Look-ups in named tables: a row name and a column name give one cell, copied from the table.

Dudite.tsv
	Sosud	Dul	Puv	Pugufed	Topo	Legeke	Ton	Sos	Vugigub	Kurezug
Semes	5.548	4.249	0.195	1.366	2.680	3.235	3.017	3.803	3.340	8.685
Tesi	4.452	4.237	3.264	3.661	3.851	4.593	4.497	4.767	4.448	4.216
Sivi	6.278	4.276	4.214	2.457	6.155	7.031	5.666	6.301	6.590	0.802
Bemun	3.545	4.266	4.302	7.725	5.029	5.043	4.755	4.787	4.842	0.745
Sib	3.014	4.233	4.323	3.947	3.483	3.300	3.680	3.507	3.214	3.831
Gutid	3.069	4.261	6.269	5.612	4.210	3.952	4.381	3.694	4.177	2.951

Dul of Semes: 4.249
Puv of Sivi: 4.214
Puv of Bemun: 4.302
Legeke of Semes: 3.235
Pugufed of Sivi: 2.457
Vugigub of Sivi: 6.590
Vugigub of Bemun: 4.842
Puv of Gutid: 6.269
Sos of Tesi: 4.767
Kurezug of Tesi: 4.216
Sosud of Sib: 3.014
Sosud of Tesi: 4.452
Pugufed of Tesi: 3.661
Dul of Sib: 4.233
Ton of Semes: 3.017
Ton of Gutid: 4.381
Ton of Sivi: 5.666

Table Tes
	Lufi	Mun	Kav	Paz	Rubo	Mov	Gok	Monede	Guvud	Lar
Dirado	3826	5440	4525	8705	6684	9285	7799	2262	9921	6601
Lamadit	5086	3586	4042	6093	4098	6394	4462	5314	5937	6115
Vufigi	5864	3798	4353	3239	3499	3153	2910	6819	2333	4714
Debot	5170	4738	4716	4002	4629	4018	4461	5736	4316	4631

Rubo of Vufigi: 3499
Rubo of Debot: 4629
Lar of Vufigi: 4714
Rubo of Lamadit: 4098
Lar of Debot: 4631
Monede of Vufigi: 6819
Lar of Dirado: 6601
Gok of Vufigi: 2910
Kav of Vufigi: 4353
Guvud of Dirado: 9921
Lufi of Vufigi: 5864
Kav of Dirado: 4525
Mov of Vufigi: 3153
Mun of Dirado: 5440
Mov of Debot: 4018
Mov of Dirado: 9285
Gok of Dirado: 7799
Paz of Debot: 4002
Lufi of Debot: 5170
Which row has the largest Paz? Dirado

Rogugo:
|  | Fup | Totu | Muz | Ruvinut | Larazes |
|---|---|---|---|---|---|
| Mal | 210 | 224 | 139 | 177 | 174 |
| Bezu | 179 | 126 | 121 | 40 | 160 |
| Sekugok | 205 | 234 | 143 | 149 | 150 |
| Luf | 109 | 151 | 168 | 246 | 116 |
| Zanoze | 90 | 144 | 159 | 247 | 126 |
| Laretu | 65 | 49 | 138 | 103 | 113 |
| Govol | 72 | 47 | 134 | 119 | 108 |
| Biz | 76 | 54 | 126 | 118 | 94 |
| Tos | 98 | 155 | 171 | 235 | 106 |
| Somavo | 95 | 151 | 149 | 231 | 126 |
| Luze | 227 | 221 | 140 | 157 | 169 |
| Giz | 97 | 152 | 164 | 248 | 117 |

Giz, Muz: 164
Govol, Ruvinut: 119
Sekugok, Totu: 234
Somavo, Larazes: 126
Biz, Fup: 76
Laretu, Ruvinut: 103
Sekugok, Fup: 205
Tos, Larazes: 106
Giz, Larazes: 117
Luf, Fup: 109
Govol, Totu: 47
Laretu, Totu: 49
Zanoze, Muz: 159
Bezu, Totu: 126
Somavo, Muz: 149
Biz, Ruvinut: 118
Giz, Fup: 97

Silodom:
          Movif     Zam     Vut     Ful     Gel    Fofe     Bof
Barep    58.002  26.415  59.116  76.491  15.714  56.984  65.017
Zogu     52.680  62.640  65.484  62.630  55.925  68.103  66.154
Rem      49.135  67.406  66.867  59.861  59.965  70.834  64.096
Donudas  43.332  63.949  67.402  59.825  52.747  71.127  64.637
Rodoki   65.818  83.187  69.381  58.842  89.129  71.191  66.873
Kas      36.012  61.199  67.535  58.744  45.017  71.890  65.145
Taf      44.423  72.201  69.194  58.087  61.542  72.167  63.517
Rizodor  52.783  70.858  67.015  60.437  65.137  69.964  63.994
Fikudus  48.639  86.448  71.654  55.196  80.445  74.689  61.475
Feviv    67.091  82.357  67.194  58.554  84.774  69.713  67.508
Niti     53.485  87.663  72.155  56.085  85.489  73.924  62.190

Movif of Rem = 49.135
Vut of Donudas = 67.402
Zam of Donudas = 63.949
Fofe of Donudas = 71.127
Ful of Kas = 58.744
Vut of Rem = 66.867
Vut of Taf = 69.194

Table Zilem
         Paton  Fos  Pes  Zil  Zoma  Nena  Detoku  Zab
Gisap       24   56   68   44    61    37      21   27
Bibin       61   58   59   15    15    64      17   59
Vepagal     63   50   53   13    10    67      24   59
Vefelo      60   59   61   18    24    61      15   56
Dofezo      68   69   65   22    12    60       7   57
Pevuv       52   59   59   31    37    48      17   37
Tofe        79   66   60   19     8    66       5   61
Piref       58   52   57   13    16    65      21   59
Zepa        20   64   67   48    64    36      23   20
Nopig       25   53   63   34    44    44      29   38
Buf         53   60   58   33    38    46      15   37
Gif         53   45   55   15    25    57      26   59
Tinese      41   47   57   26    28    51      28   50
Rero        27   57   67   34    51    40      24   38

Zepa, Paton -> 20
Zepa, Fos -> 64
Piref, Pes -> 57
Zepa, Zab -> 20
Dofezo, Nena -> 60
Pevuv, Fos -> 59
Bibin, Detoku -> 17
Bibin, Pes -> 59
Row with the largest Paton: Tofe

Rumelom
fields: Vidinu, Guvopo, Tek, Tal, Folad, Suf, Luto, Gozezo, Sumovo, Ruvof
Meb: [-0.64, 2.13, 3.53, -2.01, 0.13, 8.57, -4.62, 0.61, -2.27, 5.78]
Bor: [0.15, 1.03, 3.21, -3.22, 2.00, 9.82, -3.23, 0.23, -0.89, 5.55]
Sova: [0.38, 1.41, 0.95, 1.08, -0.63, 0.46, -5.19, 0.87, -0.02, 1.00]
Kofupo: [0.83, 0.69, 1.49, -0.65, 1.08, 3.85, -3.92, 0.24, 0.44, 1.86]
Vapi: [0.10, 0.82, 2.16, -1.73, 1.60, 6.32, -3.53, 0.83, -0.32, 3.69]
Fud: [-0.09, 1.43, 2.05, -0.21, -0.16, 3.58, -4.84, 0.81, -0.94, 2.82]
Dut: [1.08, 0.30, 0.28, 0.76, 1.11, 0.16, -3.90, 0.47, 1.47, 0.05]
Mas: [0.19, 1.10, 1.03, 0.77, -0.02, 0.86, -4.74, 0.72, 0.08, 0.92]

Dut, Gozezo -> 0.47
Dut, Tal -> 0.76
Sova, Ruvof -> 1.00
Vapi, Ruvof -> 3.69
Vapi, Guvopo -> 0.82
Kofupo, Tal -> -0.65
Vapi, Vidinu -> 0.10
Vapi, Folad -> 1.60
Which row has the largest Tal? Sova

